In the rows, zero is written as 128.
Families of rows that turns and mirrors carry onto each other, the same ones carrying the whole set onto itself: the rest of each named row's family, in list order:
3 families of 6 rows:
R: [125 165 124 160 129 107 133 141 116 172 132 150 148 152  94  98 135 106
 117 134 134 100 105 115 134 155  93  97 146 135 122 105 125 151 128]
C: [121 176 121 159 116 102 134 113 103 170 129 141 155 135 105  87 126 123
 137 129 135 100 101 110 155 134 102 108 133 133 131 102 122 133 131]
F: [132 149 126 178 139  97 145 122 146 165 117 126 149 143 104 121 139 133
 137 132 143 118 102 138 155 109  86  94 148 129 112 101 121 144 132]
G: [111 153 124 168 146 103 146 127 119 163 121 152 145 131 102 114 144  96
 104 139 153 116 107 116 132 140 105  87 162 131 109 108 129 144 138]
J: [102 129 100 115 124  87 152 146 119 127 138 136 154 120 122 162 162 115
 128 130 132 111 103 129 152 142 128 137 152 120 124 134 126 117 150]
M: [119 129 120 128 113 101 155 141  97 128 130 126 141 124 108 166 158 133
 132 119 129 123 102 124 128 155 135 137 151 120 125 126 138 103 158]
Z: [137 136 116 145 125 110 148 161 115 119 153 104 156 148 106 163 145 143
 133 122 123 126 104 144 113 140 131 140 150 124 114 114 142 114 135]
L: [101 161 107 157 146  98 127 100 116 155 131 142 161 126  99  99 124 122
 123 126 154 110 103 122 162 114 112 117 140 131 126  93 128 135 128]
T: [109 152 136 169 128  97 120 141 110 164 123 162 139 157 104 112 140 116
 118 137 142 109 105 119 137 158  99  87 148 126 111 103 118 128 146]
A: [105 156 103 131 132  88 150 141 131 142 134 110 147 132 104 143 173 135
 138 142 114 155 113 136 168 135 138 150 155 113 124 106 136 118 143]
Q: [122 151 104 144 132 105 163 165 136 123 158 107 164 140 128 151 155 122
 129 143 126 128 112 146 131 129 137 129 163 120 105 121 131 120 125]
K: [115 147 109 135 127 110 151 133 116 137 136 108 142 140  89 148 161 151
 132 118 122 148 113 136 140 150 151 154 152 114 133 101 145 107 136]
B: [132 165 125 168 120 111 152 122 138 183 123 132 143 156  99  99 140 134
 136 124 133 102 106 127 152 138  94  97 145 127 130 103 114 141 118]
U: [122 150 132 179 128 104 128 132 138 166 129 140 146 171 108 111 133 149
 135 124 142 103 103 142 148 133  97  92 145 122 117  97 108 124 121]
V: [ 97 170 127 168 125 100 119 111 106 164 131 148 149 149 108  89 128 138
 130 130 145 114 108 122 156 138 122 106 140 123 123  90 117 111 130]
W: [135 144 100 133 121 125 147 174 112 125 139 103 169 136 114 155 150 117
 145 138 118 138 114 139 128 150 130 132 149 118 113 110 134 113 141]
N: [120 139  92 121 126 124 148 152 127 141 125 106 155 139  94 152 162 133
 145 125 118 145 118 144 153 156 135 146 148 110 135 100 132 113 136]
E: [118 135  96 117 111 124 158 146 106 131 124 119 159 117 119 157 153 120
 146 123 129 123 112 131 143 154 139 131 149 113 130 120 124  99 146]

Which other rows belong to the same family as T? M, Z, K, U, V
Which other rows belong to the same family as G? F, J, L, A, Q

Families of rows that turns and mirrors carry onto each other, the same ones carrying the whole set onto itself: the rest of each named row's family, in list order:
7 families of 4 rows:
vos: [150 131 139 140 114 150 113 106 121 122 124  92 137 126 130 115 155 117
 150 117 131 114  87 137 117 111 139 135 176 137 138 148 103 153 129 123
 145 134 122 131 121]
Pon: [125 136 101 104 124 134 127 143 133 106 137 108  98 115  90 129 154 157
 129 141 129 165 146 108 101 140 122 120 137 142 136 128 158 119 101 137
 120 122 126 109 136]
dob: [124 140 112 103 113 139 139 141 124 106 138 128  95 124  92 130 150 168
 135 158 128 157 140 117 103 130 123 125 135 145 132 123 164 119 103 139
 127 133 117 121 137]
nuz: [128 133 108 100 120 141 142 143 120 120 129 134  94 116  90 122 157 153
 136 140 131 159 136 106  91 143 127 127 133 149 137 118 155 130 104 137
 120 121 125 104 146]
ninel: [147 141 122 154 127 153 108  94 120 106 128  86 125 115 125 113 145 104
 145 125 125 125  91 144 117 113 130 135 180 138 139 148 108 153 125 132
 136 130 116 134 121]
demod: [144 117 119 130 109 114 112 140 129 113 141 101 126  91 105 105 133 166
 134 145 126 156 111 105 121 122 138 142 132 145 109 137 138 147 110 142
 114 117 126 108 135]
nelak: [129 127 122 133 109 113 121 142 127 103 135 110 128  84  99 103 146 160
 138 144 124 154 118 115 114 115 142 141 133 146 110 120 139 157 110 146
 125 103 124 108 128]
dage: [156 136 134 148 123 149 108 103 128 114 127  94 117 124 124 109 157 104
 147 126 130 126  89 142 105 117 124 134 185 133 123 149  99 148 128 121
 132 134 124 119 112]
bos: [130 145 122 136 116 145 145 108 117 116 109 118 122 141 107 141 175 105
 120 139 118 116 116 142 107 140 107 122 167 133 163 148 118 147 123 120
 151 153 113 125 129]
rezi: [128 148 129 132 117 157 140 110 109 111 109 117 111 148 119 130 166 111
 120 135 126 123 115 150 101 147 105 121 179 132 170 138 124 136 126 128
 156 136 117 118 125]
vot: [139 129 133 147 121 153 118 109 135 110 122  82 119 122 133 118 159 109
 148 124 136 119 102 140 116 104 139 131 182 143 130 151 105 158 134 122
 135 134 111 124 116]
kol: [129 127 121 129 104 110 114 129 122 115 141 105 124  93 107 110 132 168
 137 146 130 159 106 117 112 113 146 144 126 150 121 117 145 135 108 144
 115 113 124 112 122]
fedu: [119 129  98 112 121 149 143 146 113 105 132 128 107 127  96 121 154 162
 142 142 121 146 141 108  88 138 122 127 130 153 131 123 159 129 104 148
 120 131 114 118 148]
Ded: [152 140 137 147 117 151 107 106 119 113 118  87 129 129 130 113 154 107
 138 130 124 121  95 142 124 120 128 130 181 147 126 155 107 157 139 125
 133 130 131 125 122]
vokat: [146 158 132 135 123 148 138  90 109 112 112 119 114 147 110 131 170 106
 121 142 128 120 112 139 104 144 109 126 178 129 160 141 122 134 123 129
 141 149 110 119 129]
dadem: [128 163 130 151 109 148 122 108 116 108 111 112 118 150 115 129 164 101
 132 143 135 118 123 149  90 148 121 126 169 130 161 140 120 142 137 133
 151 141 121 124 128]
Vas: [143 120 133 125 123 114 120 139 118 120 141 115 111  88 102 105 145 161
 140 137 121 155 112 108 114 111 143 141 132 155 112 118 136 150 103 145
 118 112 129 108 137]
Pekom: [125 136 106 111 112 138 138 150 122 111 129 117 101 135  91 122 156 167
 128 152 133 153 139 103  93 146 121 129 135 143 135 124 148 120  93 139
 126 126 113 112 153]
Kor: [136 150 119 140 109 155 139  94 113 104 115 110 109 148 105 126 179 102
 126 134 126 117 116 150  94 148 115 130 166 128 154 145 119 135 121 127
 156 138 120 127 133]
tufe: [137 123 122 120 109 114 112 150 132 106 146 103 116  92 103 115 136 154
 135 155 120 146 110 116 107 114 145 143 129 150 105 115 141 147 107 144
 117 125 132 111 125]
Topem: [140 139 144 147 118 152 102 108 116 105 126  95 133 122 126 117 149 115
 154 127 119 122  95 149 108 117 124 130 188 137 138 160 115 147 137 132
 144 138 127 136 127]
Zumi: [138 156 127 137 113 159 135 108 111 114 106 109 117 158 113 132 170 107
 121 142 127 131 121 145 104 144 108 129 182 143 159 144 112 141 129 124
 146 141 120 126 130]
Neru: [139 127 137 152 122 145 102 107 123 117 122  95 119 126 134 106 147 107
 144 122 123 119  89 150 118 111 128 134 172 145 132 148 108 153 140 129
 138 131 120 117 115]
vorez: [138 115 127 126 121 102 113 136 128 108 144  93 113 102 100 115 151 159
 130 142 110 156 124 109 112 118 144 149 128 151 112 122 142 136 106 149
 118 127 129 107 136]
sefi: [119 130 105 107 110 140 132 148 112 110 132 121 100 129  91 128 154 168
 139 146 122 146 122 114  89 141 127 122 126 141 133 119 157 110  97 135
 123 120 128 118 139]
ror: [121 132  99 106 112 131 139 149 117 113 139 119 105 130  97 133 150 167
 124 143 124 164 137 120  90 142 124 126 137 146 131 118 152 123 106 141
 127 116 121 110 150]
Simug: [135 154 119 134 110 156 137 106 117 125 106 120 121 153 108 135 167 111
 136 132 134 118 115 138 106 145 121 128 166 128 171 139 113 140 129 118
 154 142 115 125 126]
Rusaf: [134 125 115 127 117 109 112 142 122 114 147 101 119 100 108 116 135 168
 134 139 119 153 114 120 119 118 143 134 128 154 105 123 140 142 117 147
 116 107 126 106 142]

Which other rows belong to the same family as nuz? vos, Vas, Simug
Which other rows belong to the same family as Rusaf? Ded, Zumi, ror
Which other rows belong to the same family as demod? rezi, Pekom, Neru
Which other rows belong to the same family as dadem? Pon, Topem, vorez
Which other rows belong to the same family as fedu? nelak, bos, vot

Families of rows that turns and mirrors carry onto each other, the same ones carrying the whole set onto itself: the rest of each named row's family, in list order:
6 families of 6 rows:
bagov: [107 155 126 124 119 143 141 127  96 131  93 128 119 108 127 140 132 145
 125]
kur: [107 112 146 122 149 104 139 118 120 156 140 132 133 143 152 133 124 130
 135]
fuveg: [121 163 130 133 130 135 128 135 136 120 118 147 125 148 144 134 115 127
 157]
liro: [132 105 130 114 122 111 106 114 103 146 127 118 126 122 135 145 127 142
 123]
Pono: [147 120 127 134 128 134 136 127 119 100 133 126 120 115 122 105 119 104
 149]
Ras: [112 164 134 122 129 138 131 123 131 116 105 145 119 143 144 132 116 120
 156]
sikom: [117 108 149 110 131 103 129 122 124 159 135 129 133 142 154 134 122 132
 130]
podat: [104 151 131 120 128 149 117 139 113 136  96 125 119 106 125 138 115 152
 122]
Loz: [147 119 136 133 132 119 136 132 124  95 138 112 118 126 118 108 123 108
 139]
naf: [115 115 146 128 142 127 168 152 124 119 120 110 118 122 115 100 120 126
 116]
zodu: [106 111 149 129 132 133 158 147 130 121 125 111 113 122 119  89 121 133
 123]
sol: [133 112 128 117 130 112 102 108  99 137 126 113 122 125 132 151 127 139
 130]
goli: [115 157 139 125 128 125 145 125 126 115 118 155 128 141 150 133 119 114
 159]
letuv: [125  99 134 117 122 119 113 115  95 149 121 117 131 121 128 152 128 132
 132]
zol: [107 106 158 124 131 114 143 127 136 160 131 130 134 137 156 132 115 137
 137]
zorit: [133 110 136 136 126 130 131 135 124  93 132 115 111 122 110 100 119 121
 137]
bera: [130 119 121 138 135 119 126 135 124  86 140 124 117 129 118 113 115 114
 137]
mefi: [137 102 126 132 117 124 102 116 110 137 124 118 124 113 130 150 126 139
 133]
Goki: [140 115 134 134 135 127 139 142 121  91 129 113 116 124 111 110 120 110
 131]
Vav: [ 96 121 139 129 139 128 164 147 121 124 123 110 118 120 122 103 116 143
 105]
Diga: [103 166 125 120 123 142 134 132 109 134  93 141 120 122 123 129 120 145
 123]
kufu: [115 119 143 126 138 125 168 145 122 131 120 102 116 114 120  99 127 133
 115]
dega: [103 163 127 119 124 149 134 124 113 132  86 128 113 120 129 134 121 145
 133]
Bazo: [114 162 122 121 128 150 134 131 114 131  91 123 115 114 120 137 119 149
 129]
sope: [139 123 134 139 126 126 132 137 124  94 139 111 119 116 116 114 133 110
 140]
gezu: [109 162 127 128 124 150 138 131 113 135  98 124 119 120 125 140 116 162
 127]
roso: [114 169 132 125 125 132 127 125 123 116 112 157 126 143 137 130 111 121
 145]
biza: [127 110 119 125 125 110 103 120  84 130 122 110 129 124 132 137 125 133
 129]
Murur: [128 112 128 126 132 119 108 108  93 138 132 113 124 122 131 151 132 137
 119]
Puga: [105 116 152 112 142 106 134 124 121 161 130 124 130 146 157 134 124 133
 131]
lono: [109 123 151 128 137 124 172 143 129 126 125 106 122 111 118 102 126 136
 125]
vaze: [118 166 137 123 134 138 136 132 140 118 114 144 122 146 144 131 111 118
 153]
Tozo: [100 114 153 118 139 101 142 127 109 148 130 122 139 148 157 121 113 130
 131]
ran: [112 155 145 121 136 130 119 135 141 120 120 151 127 137 143 132 102 124
 156]
negul: [111 102 154 115 129 111 134 123 116 157 132 130 137 143 149 142 123 121
 139]
dulo: [112 122 148 125 131 143 173 139 117 135 120 114 122 107 127  96 121 130
 119]

Which other rows belong to the same family as lono? kur, fuveg, sope, gezu, Murur
Which other rows belong to the same family as mefi? bagov, goli, zol, bera, Vav
Which other rows belong to the same family as kufu? Loz, sol, Bazo, Puga, vaze
Which other rows belong to the same family as Diga? zodu, letuv, zorit, roso, negul

